(in the rows, 128 means zero)
Turns in one plane each, and the order they were made in; the first pair answered:
turn gofu:
[135 125 122 135 129 142 122 136 104 125 159 126 125  94 133 124 110 140
 100 185 146 142 145 105 132 133 126 143 141 112] => [140 118 123 119 128 151 112 132 111 116 157 128 120 100 133 121 101 140
 106 182 139 148 137 100 123 132 117 129 130 114]
[117 148 128 131 108 133 103 110 112 148 122 144 112 124 142  98  99  86
 106 119 149 170 130  94 129 143 106  91 115 109] => [125 144 129 136 100 138 110 112 118 145 110 150 118 143 139 112  96  77
 123 127 146 162 117  97 108 139  93  87 120 112]
[102 119 139  90 113 114 123 129 139 110 142 151 130 103 105 145 131 175
 124 119 153 148 140 124 123 132 146 126  80  91] => [110 109 136  87 105 123 121 126 150 102 128 156 131 128 100 157 127 166
 141 126 144 146 124 123  96 132 126 116  78  98]
[145 156 136 205 137 125 135 157 144 154 146 119 175 120 121 114 180  81
 134 123 121 126 107 155 149 134 132 166 143 160] => [128 160 137 182 153 123 112 156 137 154 172 105 158  89 123  86 171 107
 108 102 134 148 134 140 179 136 150 162 128 144]
turn mufa:
[126 137 105 131 122 123 142 115 139 129 138 123 135 154 122 128 142 130
 124 131 123 110 116 115 123 130 143 149 111 136] => [123 138 105 122 127 121 138 116 138 131 147 123 130 141 123 122 144 140
 117 123 129 114 123 115 132 132 149 155 108 130]
[157 103 116 143 123 141 132 133 137 127  89 140 136 152 131 133 115 115
 136 126 112 112 113 117 110 138 110 127 140 139] => [134  94 128 116 126 123 145 152 134 131  89 148 145 132 121 143 133 140
 138 124 124 111 134 124 118 136 140 145 107 108]
[110 122 138 111 117 109 146 185 153 130 142 161 127  93  97 153 134 153
 126 126 116 141 144 130 113 127 145 158  82  54] => [120 153 129 132 129 124  99 154 147 130 183 126  95  71 119 102  93 147
  81 107 119 169 152 110 150 132 133 131 118  81]
turn Somo:
[143  98 168 123 109 108 149 136 129 149 123 164 152 138 104 156 115 110
 150 134 124 102 114 135 118 136 123 141 123 117] => [155 108 164 141 109 114 143 128 128 151 125 159 146 146 113 153 106  97
 150 136 118 100 108 135 121 138 112 135 143 130]
[138 125 136 167 136 143 143  88 118 131 151  87  87 132 122  90  80 109
  95 122 132 111 120 139 104 139 129  81 184 162] => [123 126 138 150 146 135 133  88 113 134 168  85  80 109 122  83  78 129
  77 111 141 123 136 137 124 139 148  84 168 148]
[155 136 153 148 125 123 146 139 119 124 118 129 120 125 123 136 140  98
 148 153 129 129 114 150 132 126 135 133 161 140] => [155 143 152 152 129 124 137 135 115 125 123 123 115 117 127 127 134  99
 139 150 128 134 118 143 140 128 135 129 167 144]
[112 135 129 122 135 112 146 137 125 140 125 128 133 117 111 153 142 141
 136 132 138 128 147 146 135 120 151 124 115 116] => [119 130 130 128 131 115 152 139 129 140 119 130 135 128 113 160 144 134
 143 139 138 119 141 147 124 120 143 125 121 120]
Now pairs of rows:
Each pair is two turns apart.
[163  93 128 124 128 153  84 127 133 114 123 158 126 168 146 159 138  99
 169 131 118 136  89  94  66 132 108 107 105 136] => [129 102 145 126 134 106 126 160 112 152 133 167 151 120 144 176 186 129
 156 135 140 110 128 117 110 135 175 169  91  92]
gofu, mufa
[118 126 131 113 129 122 118 133 135 119 136 128 124 119 135 117 129 137
 115 130 136 136 129 119 136 130 130 128 120 119] => [134 114 133 119 121 126 126 130 142 115 119 131 132 143 132 127 131 125
 133 136 133 127 115 119 114 128 114 122 121 127]
gofu, gofu
[130 145 124 168 131 122 127 127 124 133 129 127 143 130 143 119 122 105
 121 132 135 119 111 139 130 126 128 145 156 143] => [113 142 124 145 139 116 120 131 120 135 142 127 139 106 141 109 124 130
 107 122 145 134 129 132 149 123 146 148 136 125]
gofu, Somo
[131 143 118 134 145 136  94 130 114 144 157  97 117  80 143 101 103 134
  97 107 149 142 155 118 175 128 151 119 143 138] => [123 115 118  84 144 150  81 133 134 118 145 106 115 101 125 110  91 152
 113 104 147 160 143 106 141 125 142  95  97 127]
gofu, Somo
[ 96 127 105 118 130 143 142 123 168 136 116 109 114 125 153 140 139 174
 140 153 132 158 122 155 128 136 182 174 107  89] => [104 118 103 110 124 150 145 119 178 127 100 115 118 143 145 146 135 165
 156 159 125 157 107 153 105 134 169 163 104  91]
gofu, Somo
[136 138 121 136 157 129 121 128 111 119 129 112  87 119 143  76 105 125
  99 103 141 133 131 126 148 141 111  98 141 132] => [146 116 121 134 141 135 145 136 127 109  92 133 111 165 131 112 119 110
 148 120 126 113 100 135 100 132  89  95 126 134]
gofu, mufa
[126 102 105 100 142 140 105 131 131 109 141 125 112 137 123 109 117 126
 107 114 138 146 134 120 109 128 119  99 107 116] => [144 108 108 148 125 134 147 136 128 128 114 138 137 161 124 138 141  93
 130 138 127 105 114 139  91 128 112 125 140 127]
gofu, gofu
[105 108 138 103 122 108 150 151 131 134 111 147 164 126 106 138 161 154
 146 137 131 113 140 139 122 125 144 154  94  98] => [135 146 117 148 129 140  92 105 127 129 151 106 116 127 139  79  98 122
 103 119 127 140 134 116 151 136 110 105 161 154]
mufa, mufa
[104 146 121  85 128 129 118 152 123 130 119 122 136 106 141 127 148 144
 120 134 137 130 132 121 154 122 149 150 119 111] => [105 137 124  75 126 133 124 156 130 124 106 128 139 118 137 136 153 147
 134 132 130 130 125 123 138 119 143 148 108 108]
Somo, gofu
[145 143 138 143 133 143 132 115 124 139 151 125 104 119 152 109 135  95
  95 152 129 137 117 147 138 121 131 160 147 140] => [130 139 141 115 139 142 120 122 126 132 157 121 100 101 150 104 129 118
  89 139 133 150 129 142 146 122 144 154 124 123]
gofu, Somo
[165 119 123 125 100 159 104 116 140 111 136 100 101 134 150 100 106 143
 137 124 120 151 105 104  91 122  82  73 126 143] => [150 101 143 122  90 126 166 152 134 129 106 132 145 133 132 152 165 154
 175 144 125 110 111 135  76 121 115 127  98 105]
gofu, mufa
[127 123 130 146  99 121 170 158 128 139 120 126 151 132 125 177 173 136
 156 149 113 112 115 138 126 134 115 146 148 140] => [116 147 129 156 113 116 141 149 114 148 162 102 128  96 140 137 154 147
 109 128 125 134 145 127 173 139 134 146 163 142]
gofu, mufa
[ 90 132 164 148 127 103 135 148 138 168 128  91 164  90 109 118 151 148
 110 137 141 138 115 149 153  97 187 181 138  96] => [134 142 145 200 116 135 117 118 147 159 118  72 156 132 124 106 118  95
 113 147 121 132  80 140 131 101 133 148 199 152]
mufa, mufa
[122 157 112 139  70  95 171 144 147 178 137  67  77 124  94 142 109 147
 131 124 109 135 139 137 136 122 142 153 150 132] => [116 144 107 105  72 110 145 139 156 164 144  64  64 129  91 129  90 163
 129 111 107 163 134 123 125 121 134 125 127 132]
gofu, gofu
[141 114 121 147 115 119 174 154 116 131  95 149 156 164 111 169 162 116
 180 163 120 106 108 139 103 124 112 150 134 124] => [113 153 117 134 149 116 109 135  98 134 168 106 109  83 135  94 125 153
  93 118 142 160 160 113 185 135 147 135 136 116]
mufa, mufa
[120 110 129 142 120 156 155 142 126 131 108 147 155 153 116 140 142 122
 171 154 126 104 122 121 103 121 131 125 126 118] => [121 125 134 169 123 149 159 139 115 145 116 138 156 136 125 131 147 115
 154 155 128  94 133 130 129 122 140 140 146 119]
gofu, Somo
[122 132 151 163 151  94 141 128 127 166 120 154 161 120 120 155 165 152
 102 155 135  81 138 142 145 102 155 150 141 122] => [117 137 151 156 158  96 127 127 123 167 137 143 156 104 122 139 157 161
  82 144 140  93 151 136 163 103 161 146 141 121]
mufa, Somo
[128 106  73  78 150 139 110 119 133  95 104 183 135 142 101 131 148 138
 122 140 102 111 107 130  94 156  67  91  87 165] => [101 113  85  83 155 104 142 143 116 121 114 192 155 104  99 141 189 164
 106 144 120  91 135 147 130 158 119 144  75 132]
gofu, mufa
[132 155 112 168 145 125  87 131 122 145 163  97 123  94 172 109 119  91
  95 120 136 116 130  95 146 128 116 126 161 155] => [136 139 105 139 140 141  71 119 140 123 153 100 114 121 165 108  96  94
 107 116 130 134 116  84 116 125  92  94 143 159]
gofu, gofu
[172 140 103 106 168 167 121 126 149 104 139 135  87 174 131  85  98 116
 133 141 140 166 108 104 112 129 157 127 164 158] => [165 122 116 102 156 150 171 154 148 114 111 161 121 186 113 132 139 121
 166 162 138 130 100 125  89 128 175 163 144 136]
gofu, mufa
[162 144 117 145 137 176 126 109 121 113 121 111 114 133 113 113  74 108
 142 127  90 159  99  85  95 140  80  78 103 161] => [114 116 137  87 144 140 163 148 118 122 115 139 140 100  91 144 120 164
 152 127 107 155 128 101 106 140 135 121  29  98]
mufa, mufa
[123 122 120 100 135 142  91 122 133 105 144 130 109 121 122 113 109 147
 116 119 126 158 140 106 136 129 118  92 110 124] => [129 101 125  91 123 142 120 130 142 106 111 152 131 151 107 143 128 138
 151 132 121 137 120 119 102 124 110 100  95 116]
gofu, mufa
[ 90 103 140  76 138 126  88 148 111 133 147 143 109 133 149 114 160 133
 146  88  95 174 118 131 115 110 135 142 116 122] => [106  99 136  92 130 133  96 144 123 127 128 151 114 160 144 124 160 111
 163  97  81 165  97 137  90 104 113 131 128 138]
gofu, Somo
[109 127 131  97 127 124 126 142 126 132 145 129 123 105 134 123 132 151
 109 113 139 136 156 125 155 121 156 135 108 117] => [111 112 129  84 122 129 131 143 137 119 127 141 129 126 121 140 135 152
 130 120 134 133 141 129 125 120 141 128  92 115]
Somo, gofu
[124 143 126 128 139 126 139 129 138 134 125 142 126 105 128 116 135 154
 126 124 130 128 132 128 140 126 152 134 120 112] => [129 139 127 132 133 127 151 132 141 132 112 147 134 118 124 130 143 149
 141 134 124 119 121 132 121 127 147 137 123 118]
Somo, Somo
[139 138 114 133 129 122 106 108 128 122 120  96 102 140 137  99 119  99
 133 106 119 131 135 119 141 114 121  94 142 129] => [137 120 120 127 116 117 140 123 132 122  92 115 122 162 124 131 144  97
 166 123 113 109 123 133 113 111 123 109 127 120]
gofu, mufa
[120 130 119 137 109 132 113 110 156  99  97 140 131 125 115 123  93 129
 107 113 108 150  88 121 113 133 123 117 121 146] => [104 121 127 118 114 118 124 128 157 103 100 149 139 110 105 129 109 153
 107 109 116 150  98 126 119 130 142 130  98 125]
mufa, mufa
[143 108 123  99 132 160 111 106 157  96 114 135 112 177 120 124  95 115
 146 127 107 151 104 105  83 116  80  82 100 145] => [137 121 121 104 141 163  90 102 153 101 130 122  98 162 127 101  88 119
 124 113 115 162 109  99 106 119  86  76 108 149]
Somo, Somo
